Here are some points, one per row:
[ 0.2 -1.1 -0.5 -0.3  1.1  0.8  0.  -0.7 -0.3  1.7  2.  -0.4 -1.4  0.9
 -1.1  0.   0.4 -0.4  0.   2.2  0.1  0.9 -0.8 -0.1]
[ 0.2  0.1  1.3  2.2 -1.2  0.3  1.4 -0.1  0.7  0.3 -1.1  0.1 -1.4  0.
 -0.2  0.7  1.   0.  -0.4  0.2 -1.4 -0.4  0.4  0. ]
[-0.4  1.2 -0.5  1.6 -1.6  3.1 -0.4  0.8  1.8  1.5  0.7  0.8  0.4 -0.8
  1.3  0.4 -0.2  0.4  0.2  0.8  0.2  1.1 -0.8 -0.3]
[-0.4  0.5  1.7  0.6 -0.5  1.  -1.  -1.3 -1.5 -0.1  1.6 -0.4  0.   0.8
 -0.8  0.4 -1.4 -1.2 -1.7  0.4  0.4 -0.6 -1.  -1. ]
[-0.7  0.1 -0.2  0.9 -0.7  0.   0.4 -1.3 -0.7 -0.2 -1.1 -0.1 -0.5  0.
  1.  -0.6  0.2 -1.2  0.2  0.9 -0.1  0.6 -0.4 -0.3]
[ 0.1  1.1  0.9 -2.5  0.5  0.4 -0.2 -0.3 -0.5 -0.8 -0.7  0.3  1.3  0.6
  0.5 -0.1  0.1 -1.   2.   0.6  0.   0.3  0.2 -0.2]
[ 1.4  1.1  1.   0.2 -0.8  0.2 -0.7 -1.3 -0.3 -1.3  0.7  0.9  0.2  1.1
 -0.2 -1.1  0.8  0.1  1.5  0.3 -2.3  0.3  2.   0.7]
[-1.4 -0.4 -0.6  0.4 -0.6  0.1  0.4  1.1 -1.6  0.8 -0.2  0.3  0.5  0.3
 -2.1  1.5  0.9 -2.   1.4  0.9  0.7 -1.  -0.1  0.4]
[ 0.   0.3 -0.3 -0.1  1.6  0.  -1.1  0.5  0.5  1.3 -0.9  1.1 -0.5 -1.
  0.1 -1.7 -0.3 -0.1  1.1 -0.5  0.1  0.4  0.9  1.5]
[ 0.1  0.5  0.   0.9  0.3 -0.5  0.6  1.4  0.4  0.5 -0.9 -1.  -0.1  0.6
 -0.3  0.2 -3.1 -1.8  0.  -0.2  0.2 -1.3 -0.1 -1.1]
[-0.1 -1.7 -0.3  0.2  0.  -0.1 -0.8 -1.4 -0.2 -0.4 -0.1 -0.5  0.8  0.9
  0.9 -2.9 -1.3 -0.5  0.5  0.2  0.3  0.5 -2.3 -0.3]
[-1.3  2.4  0.2 -1.2  2.  -0.3  0.8 -1.3 -0.9  0.4  0.2  0.9  0.3 -2.1
  0.9 -0.7 -1.1  2.1  0.3  1.   0.2 -0.5 -0.7  0.3]
[-0.5 -0.2  0.1 -0.3 -0.8 -0.2  0.3  0.9 -1.3  1.3  1.   0.  -0.4 -1.5
  0.4  0.7 -0.5  0.5 -0.3  0.9 -0.5 -1.4 -0.4  0.5]
[-0.6 -0.5  0.1 -1.3  0.5 -1.2 -0.6  2.3  0.1 -1.3  0.   0.8  0.2  1.9
  0.6 -0.6  0.7  0.8 -0.5  1.   0.1 -0.3  0.6 -0.2]
[-0.9 -0.4  0.2  0.1  1.2  0.3 -0.6  0.6 -0.4  0.3 -0.2 -1.4  1.  -2.
 -1.4 -0.7 -0.6  1.5 -0.4  1.2  1.9  2.2  2.  -2.1]
[-0.1 -0.3 -1.2 -2.2 -0.6  0.6  1.3 -0.9  1.5 -0.4 -1.2 -1.   0.2 -1.
  0.2  0.   0.1  0.2  0.4  1.7 -0.1 -2.5  0.1  2.3]
[ 0.3 -2.3  0.7  0.8  0.6  1.   1.7  0.4 -0.9 -0.5 -0.9  0.6 -1.1  0.5
  0.4 -0.4 -0.9 -0.8  0.7  1.4  0.7  0.8  0.6 -0.8]
[-0.6 -1.9 -0.9 -0.4 -0.6  0.4  0.1  0.5  0.3 -0.8  0.1  0.9 -0.5  1.
  1.2  1.7 -1.2 -0.3 -0.4 -0.6  0.1  2.2  0.3  0.8]
[ 0.  -0.8 -0.5  0.5 -1.8 -0.3  0.1  0.2  0.5 -0.1 -0.7  0.9  0.9  1.1
  1.3 -1.3  1.7 -0.5 -0.1 -0.7  0.7 -1.   0.5 -0.3]
[-0.4 -0.8 -0.5 -1.6 -0.6 -0.7  0.1 -1.6 -0.6 -0.2  0.9  0.4 -0.8 -0.5
  0.1 -0.8 -1.5  0.5 -1.  -0.6 -0.5  0.3 -1.2 -0.7]
[-0.5  2.1 -0.9  1.7  1.4 -1.1 -2.1 -0.8  0.6 -0.6 -1.7  0.3 -0.3  1.8
 -0.6 -0.3 -1.1  0.6 -0.7  0.1 -1.   0.1  0.5  0.3]
[ 1.4  2.   0.6 -1.3 -1.6 -0.2 -0.6 -0.7  1.4 -0.1  0.8 -1.4  0.   1.8
 -0.7 -0.6 -0.5  0.3  0.  -0.6  0.9 -0.8  0.9 -1.2]
[-0.8  0.4  1.5 -1.3 -0.8 -0.2  0.2 -0.7 -2.1  0.6 -0.3 -1.7  0.6  0.3
  0.8  0.8  0.8 -0.2 -1.5 -1.   0.5  0.6  0.4  1.1]
[ 0.3 -1.2 -1.3  1.3 -0.9 -2.5 -0.2 -0.9  0.6 -0.6  0.3 -1.3  1.2  1.1
  0.1  0.2  0.   2.   0.9 -0.9  0.1  0.8 -0.2 -0.2]
[ 0.4  1.   1.  -0.2  0.4 -2.6  1.2  0.7 -0.1 -0.2  0.4 -0.8 -0.6 -0.3
  0.3 -0.4 -1.1 -1.3 -1.1  0.4 -0.5  1.3 -0.5  2. ]
[ 1.7 -0.4  1.3 -0.7 -1.8 -0.6  0.2  0.1 -0.4  0.1 -0.5 -1.7  1.2 -1.5
  0.1 -0.3 -0.2  1.   1.  -0.5 -1.1 -1.9 -1.4 -2.3]
[-1.2 -0.2 -0.1  0.7 -0.2  1.1 -0.9  1.7  0.9 -0.7  0.7 -2.5  0.1  1.9
 -1.2  0.1  0.8  1.2 -0.2  0.2 -1.3 -1.   0.5  0.5]
[ 1.6 -0.9 -1.5  0.8 -0.6  0.9 -1.9  0.5 -0.9 -0.5  0.2  2.2  1.4 -1.1
  1.   1.8 -0.7  0.8 -0.5  0.5  1.1 -2.4  0.8  0.6]
[-0.3  0.1 -0.7 -0.5  1.1  0.7 -2.1 -1.6  0.2  0.  -1.1 -0.5  0.2  0.8
  1.   1.   1.2 -0.1 -0.2  0.6  0.7  2.1  1.5 -0.2]
[ 1.3  0.6 -1.3  0.2 -0.1  0.1 -0.1  0.2  0.1  0.2  0.6 -0.4 -1.4 -2.1
  1.2  0.3  1.  -0.3 -0.5  0.2 -1.7  1.8  0.2 -1.3]
[ 1.7  0.7  0.1  0.9 -0.3 -0.8 -1.2  0.2 -0.4  0.9 -1.3 -1.  -0.3 -0.1
  1.1 -0.7  0.9 -0.9  1.2  0.4  0.1  1.4 -0.8 -1.2]
[-1.3  1.7 -0.4  0.3 -0.6  1.   2.1  0.2  0.8 -0.4  0.5  0.4 -1.1  0.
  0.6  1.2 -0.3  0.6  2.   1.2 -0.2  0.6  0.4 -0.7]
[-0.4  0.2  0.7 -0.7 -1.1  0.1  0.4  1.  -0.5 -0.5 -1.4 -0.8 -1.  -0.8
 -0.4  0.4  0.   1.3 -0.7  0.3  0.5 -0.1 -0.6  1.2]
[-0.6 -0.1 -0.9  0.5 -1.2 -1.8 -0.9 -1.   2.7  2.   0.5  0.3 -0.2  0.8
 -0.1 -0.4 -0.8  0.4 -1.3  0.4  1.9 -0.7  1.4 -0.1]
[-0.7 -0.4  1.8 -1.   1.7  0.3  0.3 -0.4  0.4  0.4 -0.5  0.3  0.4  0.8
  0.7  1.7  0.4  0.2 -1.5 -0.6 -2.4  0.6 -0.4 -1.5]
[ 0.1  0.5  0.8 -0.4 -0.3 -2.3 -0.6  0.9  1.2 -0.8  0.9  1.4 -2.  -0.3
 -0.6  0.7 -0.4 -0.1  1.2  2.1 -0.1  0.1 -0.9  1. ]
[ 1.1  0.3  1.   0.8  1.1  0.1 -1.4  0.7 -1.1 -1.8  0.6  0.6 -0.1 -0.5
  0.3 -1.1  1.5 -0.1 -2.2  0.3  2.1 -0.4 -1.3  0.9]
[ 2.7  1.1 -0.1  0.5  0.5  1.1  1.8  0.7 -1.9  0.4  1.7  0.7  0.3  1.5
 -0.7  0.6 -0.3  1.5  1.2 -0.8  1.2  0.6 -1.6  0.5]
[ 1.1 -0.4 -0.1 -0.3  1.3  0.5 -0.4 -0.7 -1.2  1.7  0.3 -1.3 -0.4 -0.5
 -1.3 -0.8  0.8 -2.1  0.4 -1.4 -0.6 -1.1  2.2  0.4]
[ 0.8  1.1 -2.3 -1.7 -0.3 -0.2  0.3  0.6 -0.7  0.6 -0.7 -0.1  0.6 -0.8
 -0.9  1.1 -0.4 -1.3 -0.3 -0.1 -0.5  0.3  0.2 -0.5]
[-1.3  0.3 -0.4  0.2  0.4 -0.6 -1.  -0.1  0.   0.8  1.5  0.1 -1.5 -0.9
  1.3  0.7  0.3  1.8  0.  -1.1  0.3 -1.3 -0.3 -1.2]
[-1.8 -0.2 -0.2  1.   1.7  0.8 -1.8  1.5 -1.  -0.2  0.4 -2.  -1.1  0.6
  1.  -1.2  0.6  0.7  0.9 -1.6 -0.5 -1.1 -1.1  0.7]
[-0.7 -1.2 -0.2 -0.2 -1.  -0.1  0.7  0.3  0.3  0.3  0.8 -0.6  2.3 -0.8
 -0.6 -0.5 -0.5  1.1  1.3 -2.4 -0.2  2.4 -0.3  2.3]
[-0.9 -0.8  1.9  0.4 -0.8 -1.6  1.6  0.  -1.1  1.3  0.2  1.3 -0.6  0.9
  1.1  0.3 -0.6  1.3  1.4 -0.4  0.2 -0.5  3.   0.2]
[ 0.2  1.3 -0.4  0.1  0.6  0.7  0.5  1.3 -0.6  0.5  0.4  0.7  1.2  0.4
  1.7  1.7 -1.3 -0.8 -0.9 -0.9 -0.3 -0.7  1.1  0.1]
[ 0.3 -1.6  0.4 -0.3 -0.4 -0.4 -0.2 -1.5  0.  -1.4  1.1 -1.3 -0.4 -0.4
  0.5 -2.   0.3 -0.3 -0.9  1.2 -0.3  0.   0.4  0. ]
[ 0.   0.4 -0.4 -3.1 -0.9  1.9 -0.7  0.8  1.4 -1.1  2.1  0.2 -0.6 -0.5
  0.5  0.1  0.8 -1.7  0.5 -1.1  1.1  0.2 -0.4 -0.6]
[ 1.  -0.2 -1.  -0.1  2.2  0.4  1.2 -1.4  0.3 -1.8  0.3  0.6 -1.4 -0.4
 -1.9 -0.8 -0.4 -0.2 -1.  -1.6  1.3  0.2  0.6 -0.8]
[ 0.   0.2  0.   2.1  2.2 -1.5 -0.3 -0.8  0.3 -1.8  0.3 -0.2  1.8 -2.
  0.6  2.6  1.3 -0.9  1.2  0.9  1.3 -0.4 -0.6  0.2]
[ 0.1 -1.9  0.8 -0.1  0.3  0.4 -1.8 -0.1 -0.8 -1.4  0.3 -0.9 -0.6  0.7
 -0.6  1.4 -1.5  0.5  1.3  0.  -0.1  0.1 -0.1  0.1]
Along one direction, these points spread out more than along any other. Take the direction at right angles to it along which they spread out most. Go by this last direction. How far along it is each point below, from 0 to 99? The average is 50, and the first point in the table lies past the average. One standard deviation of the points above along it is 16.
[-0.9  1.6 -1.9  0.4 -0.3  0.4  0.6  0.4 -1.1  0.4 -0.2  1.3  1.2  0.6
 -0.2 -1.6  0.7  0.9  0.2  0.  -0.3  0.  -0.6 -0.5] ~ 49
[ 1.  -1.2  0.7  1.3  1.6  1.7  1.7 -0.4  2.  -0.4 -1.  -1.1 -0.3 -0.3
 -0.1  1.   0.   1.7 -0.9 -1.4 -0.1 -0.2  0.2 -0.3] ~ 49
[ 0.4  0.  -1.7  0.5  0.6  0.6  2.4  0.4  0.1  1.2  1.1 -0.2  0.8  0.7
  0.  -2.2  0.4  0.2 -1.4  2.8 -1.  -0.4  0.9 -0.6] ~ 48
[-0.8 -0.1  1.8  0.4  1.1 -0.9  0.8  0.4  2.   0.5  3.   1.1  1.7 -1.
 -1.5 -0.2  0.8 -1.7  0.4 -1.3  0.  -0.5 -0.5 -0.8] ~ 56
[ 1.2 -0.2  1.1  0.1 -1.6 -0.5  0.   0.7  0.   0.6 -1.1  0.4 -0.6 -1.
  0.4 -0.8  0.5  0.4  0.  -2.2 -0.9  0.3  1.3  0. ] ~ 29
[ 0.2 -0.4 -1.  -0.9  1.8 -0.8  1.6 -0.4  1.7  0.1 -1.2 -0.1 -0.9  0.6
  1.4 -0.4  0.7 -0.7  0.9 -1.1  0.7 -1.3 -0.7  0. ] ~ 49
[-2.7  0.4 -0.1  1.8 -1.2  0.6  1.1 -0.8 -0.7 -2.6 -0.8  1.8  0.  -0.5
 -1.6 -1.4  0.5 -0.5 -0.6 -2.2 -0.8 -0.6  0.2 -0.3] ~ 43
[ 1.1 -1.  -1.4  0.7 -0.2 -1.1 -0.4 -0.1 -1.1 -0.8  1.9  0.5  0.8 -0.6
 -0.6  2.2  0.4 -0.1 -0.5  0.6 -2.4 -0.7 -0.4 -0.3] ~ 55
[ 0.   1.2 -1.5  0.7 -1.8 -0.1 -0.5 -0.3 -0.7  0.5 -0.4 -0.4 -1.3 -1.5
  0.   0.9 -0.3 -1.2 -0.1 -1.4  1.8  0.6 -0.5  1.4] ~ 58
[ 0.3  0.3 -0.8 -2.   0.2 -1.2  1.1 -0.3 -0.8  1.1 -1.7  1.1  0.2  1.4
 -0.6  1.5  2.2  1.4 -1.  -0.6  0.5  0.  -1.7 -1.1] ~ 51
[-0.2 -0.1  1.5  0.  -0.5  1.1 -0.8 -1.2  0.5  1.4 -1.3  0.4 -0.7 -0.4
 -2.3  0.2  0.2  0.7  1.   0.6  0.5 -0.3 -0.1  0.5] ~ 45
[ 1.1 -0.5  1.  -0.6 -0.2  0.3 -2.3  2.1  0.8  0.2 -1.4  1.8  0.6 -0.2
 -2.1 -1.2 -0.4  0.6 -0.8  0.6 -0.2  1.4 -0.7  1. ] ~ 54
[-0.8 -1.   0.1 -0.7  0.1 -0.4  0.5  2.1  0.6 -1.4 -2.1 -0.6  0.3 -0.9
 -1.2 -0.8 -0.7 -1.  -0.3  0.4 -0.1  0.4  0.1 -1.1] ~ 51
[ 0.3  0.7  1.2  0.8 -0.3  0.4  1.7  0.   0.7 -0.3 -0.6 -1.4  0.8  1.2
  0.4  0.5  0.5 -0.8 -1.1  0.2  0.5  0.1 -0.3  1.6] ~ 40
[-0.5 -1.2  0.9 -0.7  0.6  1.5 -1.7 -1.6  1.   1.8 -1.   1.6  0.7  0.2
  0.8  0.1 -0.2 -1.3  0.   0.5 -1.4 -0.5 -0.6  1. ] ~ 52
